In the rows, zero is written as 128.
Named moves (each a turn or a mirror), then the moves between two rows, first move first; the first pair answered
mugu (before -> after):
[118 102 122 143 142 129 119 141 123]  ->  [141 137 125 126 103 144 129 138 144]
[108 112 115 111 137 172 132 133 124]  ->  [114 121 112 107 129 176 131 131 130]
[118 110 167 117 118 110 117 159 133]  ->  [127 118 167 114 107 113 124 156 142]
bes (before -> after):
[168 164 132 94 109 172 139 124 133]  ->  [170 163 126 97 117 176 143 117 128]
[137 129 135 154 152 150 146 76 88]  ->  [118 140 165 119 63 117 110 122 123]
[108 111 139 160 147 118 113 116 135]  ->  [101 115 143 154 132 115 102 128 143]
[151 148 145 122 110 106 123 120 122]  ->  [156 144 131 133 134 117 135 106 108]
Zoso (before -> after):
[128 98 106 175 143 164 114 97 127]  ->  [138 115 107 189 154 145 121 93 131]
[127 109 134 165 144 123 119 123 118]  ->  [151 132 123 156 142 126 131 124 132]
[132 155 156 91 47 153 128 125 145]  ->  [99 130 168 107 48 143 120 119 118]
nata (before -> after):
[138 121 109 131 92 142 111 119 157]  ->  [123 103 122 89 106 147 111 132 129]
[113 115 132 122 123 128 112 157 123]  ->  [123 129 123 146 119 126 106 150 139]
[131 114 114 138 106 188 132 97 125]  ->  [103 94 138 125 121 167 126 108 94]
Then:
(2 to 4 moves a pair)
[156 149 128 70 137 137 165 119 117]  ->  [142 133 114 76 120 167 157 110 127] : Zoso, nata, nata, nata
[116 102 100 132 119 180 104 109 138]  ->  [136 119 115 86 141 176 130 108 109] : nata, Zoso, nata, nata
[77 89 132 125 101 127 101 176 104]  ->  [110 134 132 131 50 136 106 162 145] : mugu, nata, nata
[131 98 116 131 155 149 145 117 118]  ->  [143 134 142 153 98 124 137 112 137] : mugu, nata, nata, mugu
[123 118 113 86 115 133 106 171 158]  ->  [110 96 101 110 141 124 104 169 146] : nata, nata, nata, mugu
[146 139 136 103 115 141 136 117 113]  ->  [143 120 110 154 149 138 132 112 118] : mugu, nata, nata, mugu
[150 138 84 135 141 135 133 134 173]  ->  [154 161 115 125 136 91 134 149 161] : nata, nata, Zoso, mugu
[102 108 154 82 161 122 124 153 87]  ->  [151 178 134 141 77 147 126 114 171] : mugu, Zoso, nata, nata
[116 131 141 115 122 144 140 138 103]  ->  [133 137 112 151 132 147 138 127 128] : nata, nata, mugu, nata
[160 194 156 72 112 132 155 116 111]  ->  [175 191 142 94 167 104 159 123 102] : mugu, Zoso, mugu
[132 100 92 132 163 147 137 137 145]  ->  [132 127 135 134 167 89 151 142 118] : mugu, nata, Zoso, Zoso
[127 119 121 166 147 128 125 101 118]  ->  [113 122 143 159 126 123 121 96 104] : mugu, nata, Zoso, nata
